128 stands for zero in the data rows.
Here are some points:
[221 146 151 110   0 131 166  48 141 213  89 117 160 136 145 121 132 139
 132 127 137 126 130 137]
[228 140 150 104   0 109 150  47 143 204 110 116 151 146 135 116 131 124
 130 129 133 129 126 132]
[222 142 144 114   0 119 122  66 139 197  78 111 152 123 147 127 127 146
 136 127 133 121 124 134]
[217 151 148 114   0 105 106  63 147 205  82 118 136 138 148 127 112 143
 118 128 129 125 120 130]
[229 140 143  98   0  98 110  76 161 178 132 127 132 141 133 103 138 129
 122 126 137 140 136 114]
[217 116 134 121   0  99 151 113 160 102 162 129 112 153 125 120 136 120
 136  69 133 135 126 126]
[210 107 138 117  12 146 212 126 158  85 191 144 101 157 139 135 128 118
 126 116 138 127 112 130]
[199 104 148 124  39 147 239 114 126  74 182 146  91 147 136 153 129 122
 132 133 119 120 118 138]
[185 119 143 126  62 174 255 124 128  57 176 134 112 125 122 152 128 114
 132 130 122 121 128 127]
[203 116 146 127  38 157 253 113 131  77 175 140 107 131 126 138 118 130
 139 128 133 122 123 117]
[203 124 144 117   9 159 255  84 138 111 159 139 128 135 111 133 131 123
 126 142 134 126 128 124]
[212 124 152 128  11 171 251  97 137 109 166 135 125 144 121 136 143 118
 139 133 136 129 128 130]
[196 111 142 113  20 161 242 111 118  79 170 139 108 139 124 143 122 120
 134 132 131 131 122 126]
[202 112 136 119  48 152 250 121 133  75 188 146 104 147 131 141 125 127
 126 131 123 120 129 129]
[209 106 141 124  39 163 253 124 133  63 186 149 110 142 126 144 119 127
 136 132 136 128 124 131]
[222 102 144 123  12 136 213 131 149  90 184 151  95 159 125 126 131 130
 138 132 129 134 134 121]
[205 117 143 115   0 122 255 110 141 117 175 141  98 159 121 124 139 131
 137 122 134 129 130 127]
[209 124 137 113   0 105 150  90 166 130 164 126 119 154 125 116 141 125
 135 124 132 134 123 116]
[215 120 141 114   0  95 130 111 164 103 176 137 102  74 128 112 135 131
 135 125 125 134 129 133]
[223 129 136  97   0  95 115  88 175 138 159 119 126 143 115 108 132 126
 118 126 128 125 133 125]
[231 139 147 120   0  89  62  90 168 180  69  95 140 118 145 131 116 142
 123 124 124 121 125 128]
[187  86 100 184  37 156  57 255 154 103  37 150 102 103 139 125 136 133
 130 115 126 133 126 129]
[151  57   0 213  59 213  28 255 207 162 151 115 150 134 113 107 120 130
 129 122 125 131 116 122]
[122  43   0 150  33 153  50 163 153 161 160  86 131 132 134 144 122 136
 137 127 135 134 119 130]
[108  23   0  82 116  52  90 120  64 117 121 132 114 142 129 138 138 137
 123 123 125 124 134 123]
[110  31   0  61  40  15 110 146  39 103 108 146 117 144 116 122 131 137
 127 121 121 123 122 116]
[114  31   0  61  38  31 101 141  65 109 101 136 127 129 128 120 124 136
 127 125 123 130 126 124]
[116  33   0  68  37  31  57 143  67  99 110 115 111 119 124 139 132 121
 125 119 124 121 127 131]
[119  28   0  59  35   0  65 170  47  97 119 132   0 109  99 129 117 123
 138 137 110 135 129 122]
[100  27   0  72  31  22  46 147  89 101 117 103 112  98 110 153 123 127
 131 127 122 125 113 121]
[109  27   0  61  38   0  53 154  65 101 115 106 115  96  98 145 130 125
 139 131 136 123 132 117]
[146  39  59  42  66   0  84 255  47 131 154 138 164 117 109 110 113 125
 136 127 135 126 125 129]
[173  35 126  65 103  24  77 255  66 194 209 120 156 108 154 151 145 124
 127 120 129 121 125 130]
[192  39 145  90 166  53  72 255 105 223 204 114  94 126 147 138 142 137
 119 131 127 130 120 108]
[218  30 159 108 205 104  64 132 120 209 153 118  55 140 143 123 115 131
 125 125 143 128 128 137]
[201  31 156 110 242 123 127  89 117 208 134 126  51 147 139 107 118 135
 120 119 131 130 128 127]
[208 220 173 122 253 154 177  72  90 212 131 125  76 118 127 127 118 117
 125 125 131 120 130 127]
[208  48 174 132 255 178 211  49  96 188 124 102  94  93 107 118 124 125
 128 127 119 137 118 134]
[202  40 169 130 255  11 198  41  87 187 113 113  98 105  99 135 123 121
 122 123 127 133 120 131]
[205  44 164 124 255 171 166  34  96 167  99 120 101 116 116 129 121 123
 135 128 125 128 124 123]
[212  36 156 130 255 155 146  24 131 157  94 141 127 130 121 113 121 123
 137 133 129 119 123 124]
[226  38 154 127 240 137 124  39 134 114 105 159 140 172 255 124 135 140
 140 128 127 125 125 127]
[219  31 155 131 220 117  88  71 159  96 109 163 159 173 142 131 135 132
 133 131 121 119 126 131]
[204  51 145 141 194  90  24 110 176  55 123 146 170 144 139 134 133 144
 137 125 124 127 115 121]
[201  33 138 129 186  81   0 121 188  47 136 121 174 108 121 140 129 127
 124 140 117 131 123 133]
[209  44 129 126 180  67   0 131 188  27 138 113 185  88 107 143 125 115
 132 145 139 117 127 127]
[209  52 122 137 179  57   0 151 184  20 139  93 199  73 100 144 111 111
 119 147 146 116 130 123]
[198  44 143 133 169  68   0 146 178  37 142 124 173 109 138 153 115 120
 108 133 134 125 121 127]
[206  46 136 140 168 100  36 128 171  51 129 152 169 150 152 140 127 135
 119 127 134 138 117 128]
[214  44 136 143 187 146 136  95 141  73 112 163 172 169 163 138 134 130
 106 127 132 139 128 126]
[182  73 152 135 219 185 228  63 114  62  96 133 221 109 141 148 131 116
 109 129 129 127 129 122]
[191  84 159 135 250 200 255  49  85  47 102  54 233  47 114 140 141 132
 129 116 125 130 119 121]
[187  75 161 137 237 195 232  59 104  51 101  91 225  59 107 151 129 132
 128 128 125 132 129 134]
[199  55 148 144 210 164 195  59 118  74 102 160 201 153 144 140 123 126
 111 136 129 131 136 125]
[211  50 144 137 203 153 129  67 141  74 103 178 177 171 160 146 129 129
 126 127 139 127 124 135]
[208  44 136 134 195 126  69  84 154  71 107 164 163 159 141 126 133 129
 122 131 126 131 122 133]
[213  29 152 142 214 100  37  63 160 103 113 146 150 155 125 105 132 125
 149 124 119 135 124 124]
[212  29 155 124 234 115  61  85 151 167 124 127  65 146 129 117 123 133
 126 128 129 130 130 137]
40 more points follow, each with its number after it:
[192  41 159  84 154  86 133 255  78 239 199 129  99 149 171 150 156 130
 115 124 124 120 121 115] 0
[118  40   0  63  54  54 191 122  17 130  97 168 132 166 137 122 141 126
 129 134 134 139 134 135] 1
[146  62   0 223  75 255 161 192 173 177 136 132 149 149 136 113 117  66
 137 128 123 128 126 130] 2
[178  83  67 229  77 255 176 244 144 133  54 166 124 142 112 105 135 127
 119 132 125 130 139 124] 3
[185  95  96 192  60 211 166 231 120 112  25 179 111 125 141 138 145 137
 128 125 140 133 127 130] 4
[194 108 122 177  43 193 198 190  93 128   0 163 112  96 161 158 127 129
 138 130 137 127 128 124] 5
[188  96 120 182  64 210 209 215 102 119  10 175 109 112 149 139 133 140
 140 132 130 127 131 125] 6
[160  81  59 228  88 255 208 239 136 146  79 147 153 119 109  95 130 131
 120 140 128 127 127 133] 7
[173  77  54 229  86 255 182 235 152 158  81 157 136 131  99  97 131 137
 126 131 109 116 130 123] 8
[160  73  49 226  84 255 189 225 149 145  91 165 128 145 114 104 130 128
 128 123 122 122 129 131] 9
[147  75  16 232  83 255 190 203 155 167 117 142 127 148 111 109 117 132
 125 125 124 128 124 121] 10
[139  72  12 231  83 255 195 193 155 178 119 122 155 141 122 108 112 133
 120 123 131 129 122 134] 11
[128  64   0 192  85 255 209 127 126 193 133  98 157 141 133 138 118 134
 150 124 137 135 128 122] 12
[102  58   0 157  83 238 245  75  93 184 125  77 166 113 136 162 137 115
 144 121 133 131 132 124] 13
[100  59   0  64  92 112 255  75   0 120  78 132 149 108 120 140 134 115
 130 129 119 126 122 135] 14
[130  44  80  51 100 105 255 185   0 165 114 152 171 134 123 123 120 121
 137 124 141 119 115 140] 15
[179  62 167  94 185 145 250 199  40 249 187 110 127 108 147 166 138 126
 115 139 119 125 130 122] 16
[196  46 175 124 238 162 218 108  70 227 136 103  74  99 123 141 125 127
 121 125 131 130 137 124] 17
[207  55 171 118 255 162 205  89  74 228 131 102  82  93 119 127 119 123
 114 126 123 134 133 123] 18
[195  48 168 122 255 172 219  67  84 212 132  78  92  73 107 132 119 122
 107 121 123 130 120 127] 19
[200  55 176 130 255 179 200  47  87 201 110  96  98  93 108 134 123 123
 121 128 135 123 125 125] 20
[194  44 172 127 255 173 175  41 100 191 104 129  80 118 120 116 124 120
 136 132 128 128 130 121] 21
[218  35 153 124 236 114  75  64 134 165 120 145  90 157 133   0 127 128
 131 130 132 129 129 124] 22
[220  28 162 128 232  95   4  91 162 160 126 124  83 135 120 115 119 136
 132 130 128 142 123 129] 23
[215  34 132 121 237  86   0  93 173 155 135 108  87 114 115 116 120 135
 144 130 122 125 122 124] 24
[216  33 148 127 235  85   0  84 165 103 116 128 124 137 110 124 177 139
 143 131 131 127 120 126] 25
[199  30 143 131 223 108  27  82 169  94 105 162 157 155 132 116 125 132
 138 122 118 127 140 135] 26
[210  36 148 149 231 152 116  50 146 102  98 159 157 155 135 126 126 132
 140 138 128 118 129 136] 27
[210  43 156 137 232 147 137  44 135 106  95 161 160 159 133 120 130 124
 127 135 119 133 128 126] 28
[220  34 147 139 227 134  86  59 146 112 102 165 144 167 130 124 133 136
 131 125 130 128 126 129] 29
[216  21 147 133 225 117  41  69 153 126 111 145 121 159 131 122 125 135
 131 125 126 124 129 128] 30
[221  23 153 125 215  84   0  86 168 159 140 109  81 109 118 105 113 138
 137 119 137 133 131 135] 31
[198  39 144  91 172  53  35 255 112 225 204  75  89  93 134 144 133 131
 109 121 127 134 111 118] 32
[152  37  77  48  78   0  77 255  51 155 190 125 169  96 113 133 122 118
 138 123 132 127 125 136] 33
[124  39   0 141  40 113  13 179 154 127 158  58 139 106 130 153 123 116
 142 134 138 125 116 130] 34
[199  91 101 184  22 118  24 255 150  81  39 130 103  57 121 140 134 125
 141 131 142 125 126 111] 35
[233 143 146 106   0  70  28 118 172 177  77  88 156  92 138 132 111 138
 123 133 131 142 129 130] 36
[220 116 140  98   0  70  56 148 182  91 191 105 116 112 101 128 138 126
 135 121 123 133 195 133] 37
[200  91 128 123  24  84  66 201 176  41 207 118  91 125 118 144 112 128
 133 133 122 132 133 124] 38
[191  92 120 123  51 134 198 167 145  32 192 155  91 163 153 148 115 129
 126 133 130 121 135 127] 39
Which of these numbered points is nearest to each point below, ignoring the 2 directions in which the first points spread most? Its number follows each.
[202 102 132 128  58 159 235 154 127  50 185 154  86 156 137 164 117 120
 138 124 126 131 137 125] > 39
[159 255 125 104 161 126 110 156 146 143  36 174 128  98 160 168 111 143
 144 127 119 128 135 125] > 5
[  0 107  97 161  84 226  75  44 202 120 139 108 111 118 155 136 137 117
 138 116 139 135 129 125] > 34
[ 10  87 157  47  92 136 133  81 133  89  82 139 113 121 118 122 118 128
 120 124 127 132 134 130] > 28
[ 33  99 252 147 138  52 128 162  17 179 246 192 176 101 167 100 129 114
 143 123 129 124 116 255] > 33
[  7  90 118 179  83 255  61  79 224 141 146  92 128 117 135 134 120 104
 131 117 140 127 133 134] > 34
[178 255 145  83  94  78 132  66 204 215  81 147 162  97 145 132 129 132
 119 134 130 132 116 131] > 36
[ 25  91 214  26 107 133 138 154 145 122  87 131 133 142 109 125 123 136
 133 126 129 133 130 123] > 28
[100 255 145  57 120 193  55  95  20 141 100 100 140 141 144  46 119 118
 121 138 130 127 127 131] > 21
[  0  90 105 141  79 231  89  39 194 120 126 106 109 113 148 148 136 119
 133 135 125 128 121 131] > 34
[180 255 148  69 105 128 100  81 135 184  96 158 159  91 129 151 104 136
 113 136 129 110 122 130] > 36
[  4  92 115 165  81 210  75  38 183 128 142 109 117 118 154 144 135 123
 131 131 128 129 123 129] > 34
[ 72 185   0 134 231 179 122 138 153 161 174 137 130 135 133 165 126 129
 141 134 127 130 133 131] > 12
[177 114 148 138  93 194 255 141 114  42 113 109 136  90 104 154 105 125
 136 121 115 128 125 137] > 39
[ 13 111 117 232  99 255  58  81 211 142 179 115 122 113 158 124 112 131
 134 126 123 132 125 121] > 34
[105 207   0 165 239 255  59 238 132 143 175 154 138 157  87 116 121 137
 126 117 124 123 129 125] > 10
[ 74 142 222 255 109 206  54 164 117 114 138 196 114  75 123  96 145 126
 119 127 119 131 133 133] > 35
[ 29  97 255  55 129 128 132 187 121 144 148 153 152 128 137 121 126 132
 137 116 124 134 129 122] > 33
[  0  86 104 125  83 237  80  47 211 109 115 100 106 131 134 154 132 145
 124 118 128 130 139 131] > 34
[ 31 137 129 255 118 170  57 107 103 175 235 130 161 137 117 110 107 137
 123 134 130 136 135 130] > 34
[164 255 130  86 157 221  45 160   0  88  74  95 112 141 161 118 131 124
 143 135 132 127 126 120] > 5
[ 83 170 224 255 119  67 102 155  72 114 119 150 117 119 215 142 138 143
 121 134 130 127 135 135] > 5
[  0  94 118 156  92 222  74  28 152 121 139 116 118 108 158 142 136 126
 129 122 126 126 119 129] > 34
[  0 107 107 140  85 218  93  36 172 114 122 115 104 121 144 141 133 122
 131 126 134 116 128 130] > 34
[ 91 207   0 149 241 255  47 216 118 152 186 136 152 158  89 135 115 125
 129 133 116 138 125 122] > 10
[167 255 134  74 142 203  54 133   9 123  68 108 120 136 148 140 124 124
 138 128 119 127 130 128] > 5
[  0  99 255  33 144 156 143 240 158 180 141 112 144 151 130 146 135 136
 139 134 126 129 132 117] > 0
[ 25 121 114 255 103 169  69  72  97 176 253 143 156 120 145 112 114 148
 131 131 128 141 130 123] > 34
[ 22 117 123 255 100 223  48  93 144 170 235 147 154 105 138 110 111 131
 133 130 130 130 132 128] > 34
[ 44 107 255 159 137  36 134 170   3 180 247 200 168 115 169 105 131 129
 134 120 130 121 133 135] > 33
[ 62 192   0  79 231 176 100 111 101 147 164 142 135 148 130 170 132 125
 133 122 125 128 133 128] > 13
[ 20  95 238  71 114 108 135 173  99 125 140 155 150 122 135 116 113 124
 133 111 129 126 111 134] > 33
[ 86 198   0 158 248 226  90 184 177 172 175 144 130 135 111 159 116 139
 141 123 131 123 124 129] > 10
